Each row is where one point has got to under a steady rotation. How many ticks took it there?
The counts run from 0 to 713.
[134 122 145 154 125  80 100 139 121 114 161 146  86  36 122 118 165 156
 120 132  93 110  96 167 144 122 158 119 159 144 135 138 126 138 160 117
 141  88 142 106 109 167 155 124 163 103  91 129 118  95 122 129 127 124
 163 121 157 113 178 145 144 130 160 136 180 149 163 118 140 156 112 120
  73  99 120 160 101 135 112 112 163 112]
206
[134 139 163 158  94  99 114 139 117 117 196 133 111  56 103 118 122  98
  89 159 108  99 103 160 128  95 166 133 153 133 133 125 140 122 157 111
 132  93 126 120 141 174 166 125 144 100  82 139 134 132 112 120 131 124
 158 111 189 118 190 152 170 168 139 128 166 143 149 111 156 160 125 146
  78 113  81 132  80 137 127 106 162 152]
253
[ 96 116 148 189 128 102  65 119  90 102 143 168 103  88 137 136 161 134
 102 126 110 104  47 137 139 130 170 108 155 128 106 142 130 127 106 121
 157  98 157 123 113 156 147 132 143 130 118 149 157 111 111 136 134 155
 148 131 126 121 176 149 114 132 146 103 137 151 159 112 193 158 109 123
  49 132 106 158 118 124 143 105 146 127]
177
[103 159 180 186  87 116 123 133  96 120 151 115 108  86 124 107 121  90
  86 131 129 123 108 128 146 113 190 115 158 124 117 113 104 128 133 119
 158 130 131 145 148 148 155 140 167 122 113 154 122  95 131 141 126 144
 137 152 187 124 166 143 150 156 133 117 155 147 118 111 192 142 122 148
  47 123  86 125 106 135  94 109 155 142]
115
[129 119 132 191 108 109  66 118  97 135 136 157 104  81 131 134 122 126
 103 123 105 137  91 119 142 148 200 135 145 141 104 129  99 112 119 116
 147 136 123 159 155 132 140 131 132 128 101 173 108  94 123 154 116 142
 114 138 180 128 179 124 117 163 185 125 183 149 165 131 148 141 136 144
  61 104 131 142 109 169 142 100 134 148]
396
[142 158 125 163 123 108  82 131 115 145 143 154 129 110 170 117 159 131
 104 137 107  86  89 115 138  90 176 138 183 157 100 164  95 126 120 122
 184 151 136 139 159 158 116 151 130 115 102 155 119  80  82 141 156 148
 157 135 155 117 186 146 150 116 129 110 161 147 122  74 147 128 141 136
  68 119 139 127 119 106 122 115 186 125]
461
[144 162 141 184 139 103  69 128 103 115 141 150 129  90 118 123 164 159
  98 172 112 148  85 128 148 148 169 126 139 129 119 158 113 145 117 102
 169 129 119 120 119 140 117 161 152 107 143 123 154  42 120 127 110  93
 152 118 155 114 175 141  95 157 136 102 142 140 131  98 158 161 118 164
  68  86 134 154 111 103 141 123 129 116]
513
[123 122 172 142 128 110  95 110 115 136 145 149 118  96 141 117 152 138
  96 140 128  87  73 152 137 126 163 126 174 125 125 161 135 145 109 129
 170 123 141 102 138 166 138 150 154 145 115 120 114 100 101 163 146 131
 174 136 156 140 150 152 119  97 138  84 138 160 148  98 182 160 135 136
  44 140 100 158 115 115 143  95 187 107]
481
[165 105 152 146 142  96 109 145 133 100 166 143 126  69 115 135 160 153
 123 131 108 111  81 155 140 132 163 149 152 136 115 144 130 144 166  90
 174 114 113 123 144 164 127 130 176 113 109 145 131 108 100 144 120 146
 177 135 163 129 191 113 140 115 153 115 143 147 159 117 158 153 122 153
  65 125 120 169 103 129 135  99 158 104]
682
[131 135 140 158 119  98  96 104 133 133 150 125 122  70 154 128 117 131
 110 143  94  96  95 139 172 124 154 155 161 140 129 176 108 136 127 125
 142  94 143 152 129 179 155 120 140 137  91 141  98 115 122 152 148 122
 169 128 181 121 163 154 131 161 147 116 169 165 164 112 158 133 153 136
  48 110 102 151 101 142 138 102 169 146]
407
[168 125 136 179 121 113  91 155 112 112 200 162 110  78  99 112 152 128
 108 168  96 123  81 151 123 126 158  95 144 164 105 128 151 127 132 123
 150 107 146 134 119 172 151 129 137  83  86 156 154  94  99 119 120 124
 145 106 181 116 173 157 132 151 176 139 173 128 154 100 133 167 116 117
 102 112 132 138 109 151 151 127 155 115]
54
[ 86 139 164 169 107  80  86 146  76 110 146 141 104  61 121 140 159 136
 110 121 125 111  92 139 133 110 185 104 160 129 113 121 118 129 113 142
 165 109 137 111 134 145 149 153 149 121 122 143 139  85 127 138 109 149
 137 141 164  97 178 129 159 109 147 118 149 154 124  99 155 166 109 162
  56 110 101 141 115 103  82 114 151 123]
315
[165 110 140 188  90  81  84 145 110 135 157 177  98  90 135 129 171 149
 120 107 124 125  56 127 126 122 191 121 132 132 117 138 119 106 148  89
 164 126 145 126 149 147 137 129 135 107  85 168 119  95  97 140 138 153
 139 124 150 110 173 133 127 122 168 120 173 170 151 114 126 133 136 104
  79 113 152 142 138 129 137 120 165 123]
195
[ 89 155 155 166 110 128  91 144  85 118 155 153  74  93 128 117 173 131
  86 142 101 131 117 136 144 143 165 104 171 127 106 115 122 138 132 132
 151 143 145 115 117 151 125 150 180 110 133 144 135  78 146 116 110 128
 129 137 152 115 178 155 121 135 139 119 142 122 132  90 195 174 109 131
  47 132 120 131 130 111  99 111 162 132]
162
[157 131 160 152 138 121  93 137 129 133 170 155 116  91 117 108 160 150
  94 176 107 125  80 152 142 166 140 127 150 131 122 152 161 148 106 103
 169 112 142 122 112 178 125 163 156 113 103 118 137  90 103 142 121  95
 162 134 175 138 141 134  76 118 153  89 163 145 160  95 171 170 133 126
  53 118 135 147 125 119 181 110 169 112]
356
[114 122 167 141 134 118 100 118 104 109 148 138 110  76 134 114 163 162
  98 162 116 106  93 161 140 138 153 120 168 135 117 140 135 159 122 125
 162 128 128  97 120 152 148 160 172 132 122 118 105  89 121 155 132 114
 171 139 164 126 168 153 132 103 155  96 135 142 155  86 187 160 111 134
  49 106  94 166 113 139 128  92 157 112]
482
[119 137 168 193 112  90 102 119 107 100 141 134 109  61 127 139 150 137
 114 111 116 119  58 119 168 135 193 134 141 117 123 132 105 137 137 113
 159  97 150 139 135 141 148 131 166 121 117 145 130  78 131 138 105 147
 152 145 170 107 165 129 121 143 147 119 158 171 130 118 187 149 108 162
  54 106 111 157 120 127 114 121 134 128]
517
[129 154 135 159 114 116 101 138 119 166 175 154  79  71 140 101 128 114
  89 162  94 110 128 149 153 122 157 141 166 142 126 156 117 131 143 133
 137 136 149 138 137 194 145 133 136 100  78 136 112 106 117 118 124  94
 137 127 182 112 168 158 131 166 145 130 200 135 155 101 134 156 141 110
  63 114 129 106 111 128 127 111 193 142]
410
[132 112 151 141 133 110  91 130 112 125 159 132 136  76 120 125 135 110
  99 142  94 109 110 149 122 126 176 128 181 155 100 126 122 128 122 122
 170 137 111 155 150 166 145 146 159 142  99 154 124 126  97 144 116 163
 162 139 202 153 189 120 171 126 176 109 150 118 159 106 162 138 125 147
  65 146 114 148  71 145 117  91 156 117]
104
[137 122 181 131  93 111 112 156  98 140 174 151 109  89 114 117 163 145
  99 140 134 133 128 154 105 115 185 113 167 130 124 112 135 145 137 123
 168 143 106 110 153 165 150 165 157 133 109 125 103  89 111 152 137 129
 143 136 198 144 137 143 151  95 144  97 170 170 141  83 138 171 136 143
  66 116 117 128 122 110  99  98 181 118]
620
[158 110 140 160 115  79  70 130 119 112 154 175 106  66 104 122 169 142
 109 120 109 112  88 151 109 124 193 137 137 119 132 145 129 115 180 100
 169 134 107  92 139 141 122 138 161 111 113 140 147  88  95 150 115 138
 147 126 141 131 201 108 142 122 155 103 145 141 173 136 143 134 125 157
  73 117 127 153 102 119 150 105 148 124]
526
[137 129 114 147 131  82  74 144 120 128 166 147 128  60 122 149 133 155
 126 166  77 140 112 149 143 151 163 155 168 142 113 159 110 128 126 126
 145 111 106 168 139 163 130 157 153 127  96 156 131  81 126 121 116 135
 145 119 181 122 191 119 138 159 158 115 179 157 173 107 116 135 136 161
  68  98 129 147  90 113 112  90 146 148]
561
[137 127 180 171 106 136  94 114 113 158 165 146 138  94 101 107 125 115
  84 161 122 142 113 122 137 163 187 141 143 133 102 145 127 142  95 112
 162 134 108 150 140 153 137 154 140 135 127 145 125  75 118 164 119 109
 136 144 214 159 135 136 100 147 156  92 160 148 148 103 151 163 164 150
  64 121 110 121 105 130 144 122 157 132]
91
[142 128 137 148 135  88  83 150  99 139 135 156 126  87 135 127 175 159
 104 148 115 111  93 156 112 104 162 128 178 147 119 157 126 122 113 119
 181 140 114 116 144 176 140 174 148 121 113 116 131  94  95 147 135 140
 164 128 162 113 168 134 172 102 130  83 156 162 140  76 125 153 120 140
  79 104 140 157 110  87 110 101 178 118]
636
[116 135 143 169 108 128  85 130  81 126 182 147 137  91 130 127 151 128
 108 145 108 130 125  91 152 123 176 131 182 160  84 136 107 141 116 134
 163 141 120 153 152 137 112 145 151 107 132 179 135  57 120 126 122 148
 129 123 181 137 185 153 146 132 154 109 139 125 122  80 159 158 150 158
  67 116 121 117 115 138 103 119 150 141]
615
[118 130 154 183 107  93  87 131 118 122 169 181  82  61 105 107 136 109
  86 145 107 107  73 157 127 117 168 130 155 121 139 155 152 101 128 120
 138  92 163  95 111 180 169 130 141 102  98 115 157 124 107 127 130 120
 152 117 146 133 144 151 134 158 146 114 177 160 160 122 164 168 126 127
  69 117 122 140  99 115 154 110 172 137]
51
[153 149 147 160  95 114  94 143 122 124 194 184 109  87 119 108 166 132
  92 145 124 135 100 138 122 131 175 155 140 124 144 142 158 114 174  89
 149 136 130  99 144 149 128 141 149  94  91 120 137  97  90 122 127 115
 136 107 157 138 180 134 117 133 137 103 167 153 150 118 164 160 142 151
  79 114 152 131 125 111 191 107 178 141]
199
[124  98 153 138 131  99  78 124 102 101 176 150 135  89 114 145 162 149
 106 128 124 112  96 139 122 122 163 135 191 151  92 134 148 140 128 121
 170 125 115 118 157 133 122 155 141 135 106 154 133  99  87 139 122 164
 154 121 168 149 195 121 145  75 160  89 134 136 145  99 166 162 133 165
  73 126 111 151 109 117 143 103 161 117]
479
[ 89 166 172 177  98 105  91 125 104 114 144 152  95  56 116 120 154 147
  84 135 118 133  99 136 139 138 181 125 146 107 136 130 126 150 129 131
 148 116 149 104 109 140 146 146 162 119 135 117 142  67 132 134 113 114
 127 134 159 128 142 146 109 137 142 121 161 164 147 112 183 166 124 161
  47 105 119 150 115 117 131 116 143 124]
189
[137 119 151 168  95 106 103 145 118 128 169 175  50  86 116 108 147 133
  97 117 140 126 102 161 138 133 188 133 163 120 124 125 140 109 159 119
 137 140 134  82 139 165 127 151 151  91  97 129 116 110 122 139 111 131
 131 137 145 109 193 130 127 134 155 108 172 147 143 118 165 179 124  99
  71 115 136 116 137 118 135 124 186 140]
675
[118 139 170 165 114 101  90 123 103 143 150 171 120  76 136 112 174 134
 110 111 105 116  83 125 151 127 188 129 151 121 121 148 113 139 137 100
 189 123 147 112 118 138 121 130 176 123 149 134 135  52 115 149 146 145
 143 150 139 141 148 150 104 112 130 109 133 161 136 110 176 143 152 159
  39 132 118 159 126 106 123 101 155 105]
13
[156 114 165 173 118  98  94 136 109  89 162 126 119  84 101 138 158 178
 122 134 142 149  82 121 155 150 180 135 148 138  98 124 129 155 136 115
 149 108 107 128 148 127 121 142 145 113 110 150 125  58 125 149 112 127
 156 125 186 114 177 126 102 128 169 106 165 160 132 109 132 180 133 159
  58  84 117 155 131 137 114 124 136 126]
670
[153 126 152 162 111  91  61 130 104 167 139 169 129 114 135 118 142 129
 102 151 134 113  89 145  91 111 192 122 159 138 102 149 118 102 128 108
 171 158 110 127 181 152 131 159 107 138  99 150 128 108  89 172 141 138
 131 132 172 124 194 119 146 122 149  79 161 152 149 103 114 136 142 144
  76 133 120 130 113 108 131 105 171 143]
121
[121 105 131 200 102 106 108 113 113 130 169 172  91  72 125 124 138 109
 101 120 104 115  83 136 159 132 179 146 152 126 122 152 114 108 141  97
 133 116 123 122 114 164 147 123 182 111 116 161 134 108 129 134 138 130
 151 125 136 129 191 154 131 174 141 126 153 151 160 129 191 128 147 134
  54 105 110 155 101 152 134 110 154 162]
224
[113 125 155 174 102 116  86 134 110 136 185 194  75  95 130  97 166 121
  92 132 109 115  85 142 138 130 166 116 161 123 118 141 150 116 133 115
 150 128 155  91 116 173 143 141 161 108 101 146 137 105 101 125 143 135
 140 125 126 131 166 163 117 130 132 112 147 141 161 117 193 162 144 102
  56 140 138 134 132 128 158 108 184 135]
24
[163 120 143 174 112 103  68 144  96 111 165 173 131 109 100 125 178 153
  88 143 137 136  97 143  93 122 180 121 156 132  99 131 146 124 140 107
 157 146  92  96 146 129 111 159 131 108 128 139 160  70  96 149 124 119
 133  97 161 117 198 137 131 118 152  88 139 129 135  95 129 165 121 157
  90  91 131 147 113 113 144 118 154 125]
651
[120 130 162 180  98  94  75 150  70 164 171 144 118  96 116 130 137 100
 106 140 114 121  97 123 131 113 180 103 159 152  88 140 113 123  88 133
 160 116 136 139 141 166 139 144 116 113 105 170 160  94 110 135 135 138
 124 123 190 111 159 141 142 137 146 111 162 153 118  96 111 171 148 140
  81 124 117 109 112  98  90 129 167 138]
441
[138 140 174 166 109 110 114 129 113 133 144 161 119 107 153 128 165 161
 101 122 129 131  58 133 142 127 178 127 134 113 126 135 127 132 126  80
 175 134 128 134 151 143 137 147 172 142 114 137 109  88 109 164 150 146
 163 144 163 120 148 132 109 116 123  83 145 186 149  98 189 134 148 138
  52 131 115 158 138 117 133  88 163 121]
169
[128 147 121 150 112  80  72 138 100 102 144 150 130  58 135 157 175 177
 116 133 108 133  92 136 134 138 175 146 166 128 125 147 107 126 138 118
 162 119 125 127 133 141 130 148 164 115 120 127 132  65 114 126 105 135
 146 121 163 132 178 121 132 119 150 108 156 170 146 102 164 140 119 178
  74  97 156 155 110 100 120  93 137 113]
186
[129 117 152 146 130  91  94 128 103 153 150 147 108  77 145 123 147 146
 114 145 100  86  98 158 140  99 158 122 178 146 118 163 116 136 119 135
 147 115 141 112 137 177 144 138 137 132 101 129 105  97 109 150 170 124
 161 122 168 102 164 154 164 118 137 105 161 165 152  78 116 153 132 115
  54 106  86 149 110 118  98  96 195 134]
609
[135 122 123 166 134  92  70 118 114  90 151 134 105  71 126 148 141 158
 122 155  97 130  82 135 164 156 160 131 159 157 109 136 120 139 127 124
 145  97 139 141 120 147 135 133 135 113  87 163 121  95 132 125 102 126
 152 119 174 110 194 131 111 150 185 129 166 141 161 107 161 157 116 134
  62 104 123 155 104 163 138 111 140 126]
533
